First come named moves, each a turn or a mirror, each shown by rows before and after it. For each pair of rows after them, which moves, in which order, take the first row to the second? The first pair is done for you.
move X:
[  5  83   2 -12  23  24 -18  -4 -10  -5  25] |-> [ 34  -5  30  42 -21  41   3 -20 -42 -22 -23]
[ 22 -23  51  38 -32  16 -29 -26  31   4 -44] |-> [-11  50  28  -7   2  -4 -44  -8  60  22   4]
[ 12 -19  20  10   9  -2   3   8  -5 -24  16] |-> [  3   5  17   0  18  -3   4  12   5 -11  29]
[ 13 -34  42  24 -33  18  11 -11  28  -4   7] |-> [ -9  31  24 -12  -2   6  -2   2  50  10  46]
move N:
[  6  -2 -26  -8   0  -8  -5  10  -7  16  -5] |-> [  5  -2 -26 -11  -1  -8   0  -5 -11  -5 -10]
[ -1  22 -16   5  25  13  18 -12  -4  -6  -6] |-> [  0  11  -4  17  10  23  27 -19   6 -10 -10]
[  7  16 -25 -24  26  -9  -4  15 -11  14   9] |-> [ -3  25 -18 -26  21  -9   2 -13 -17 -24  -8]
[-13  10   3  14  -5   8 -25  34  -2  16  -4] |-> [-13  25 -11   6  -1   1 -24  27 -12   5  -8]
move Q:
[ -5  23 -17 -13   7 -18 -21   5 -15   1  -3] |-> [  2   5 -19  -8   1 -15 -19   5 -27  -5 -17]
[ 13  -2  29   5 -11  -2   5   8  22   3   2] |-> [ 3 18 27 -5 -3 -5  3  8 28 -1  8]
[-10 -11   0 -16 -21  -6  12 -10  -6 -35 -19] |-> [ -4 -28   9  -5 -30  -3   8  -8  -3 -27 -21]
move D:
[ -1  -6  -8 -11   6   1 -12  15  -5  19  15] |-> [  1  -6  -6 -10   4   3 -11  11  -3  17  13]
[ -2   7  -9  -9   5  -5  -1  -4 -19  -6 -12] |-> [  9 -19   2  11 -10   4   1  -4  -7   6 -10]
[  7 -16  -4  18  -6   7 -18   9  -8  21   7] |-> [ -5  11   0  10   0  11 -25   4  15  17  25]
[ 15  -2  -7   2   8  -1  -1  -5  -7   2 -19] |-> [22 -3  7 16 -6  5 -3 -5 13 12 -7]
Then:
Each pair is 2 to 3 moves apart.
[ 13 -35  21  32 -20   4  18 -19  -9 -20 -25] |-> [ 22 -29 -12  13   9  -4  -2  31 -14  40   4] => N then N
[-19  38  -9 -19  33 -20 -18  23  30  20  41] |-> [  9 -44  35  43 -16   5  -3  12  36  20  15] => X then Q
[-26  36 -36 -11  12   5  -2 -28 -15 -27 -33] |-> [ 11 -37 -30  21  -3  17 -10  18 -25  35 -32] => D then N then N
[ 17  20   8 -15 -13   1   5  17  23  49  50] |-> [ 20   4  19   3 -33   2  14  11  34  42  45] => X then Q
[-10   1  -4  13  -4   9 -13 -25 -24 -14 -29] |-> [-18  24 -20  -9  12   4 -24   2 -13  13  -3] => X then D then X
[-16  36 -16 -29  25  -9  -4 -25 -17 -28 -10] |-> [  6 -21   9  12 -11   5  12 -34 -17 -32 -34] => Q then N
[  7 -13 -31 -22  11 -23  -1  11 -20   6   5] |-> [-13  14 -17 -26   2 -22   9 -16  -1 -30   7] => N then N then X
[  4 -39 -16  15 -20  -4 -19  32   0  36 -12] |-> [ -2 -39  12  28 -38   3 -18  14  29  19  -6] => D then X
[ 24 -30 -29  -3  15   3  -3  38 -17  38  14] |-> [ 27 -51   2  33 -24  22  14  -5 -11 -13 -16] => N then N then D
[ 29 -64 -15   7  17  -1   3  23 -46  24 -19] |-> [ 14 -38 -25  -8  24  -6  13  -2 -67 -11 -48] => N then N
[-26  21  43  16 -41   6  -9   0  81 -15  55] |-> [-48  72  -9 -33   1 -21  -5 -26  13 -62  12] => X then D
[  9 -21  17  19 -22  14   5   1  14  -7 -11] |-> [ 16 -33  -1  13  -4   4   2  21 -10  14 -17] => X then D then D
[ 35 -81   6  57 -20  21  14  30  16  57   9] |-> [ -7  30 -66 -34  59 -15  -5  46 -11  62  31] => X then D
[  3 -32  16  46 -13   6 -21  57  -2  36  47] |-> [-52  60  13   2   6  -9 -16  -7   5 -51  28] => D then N then N
[-35  17  15   3 -18 -12  31 -75 -15 -75 -30] |-> [-29   8   4   4 -15 -10  35 -70 -36 -70 -41] => X then Q
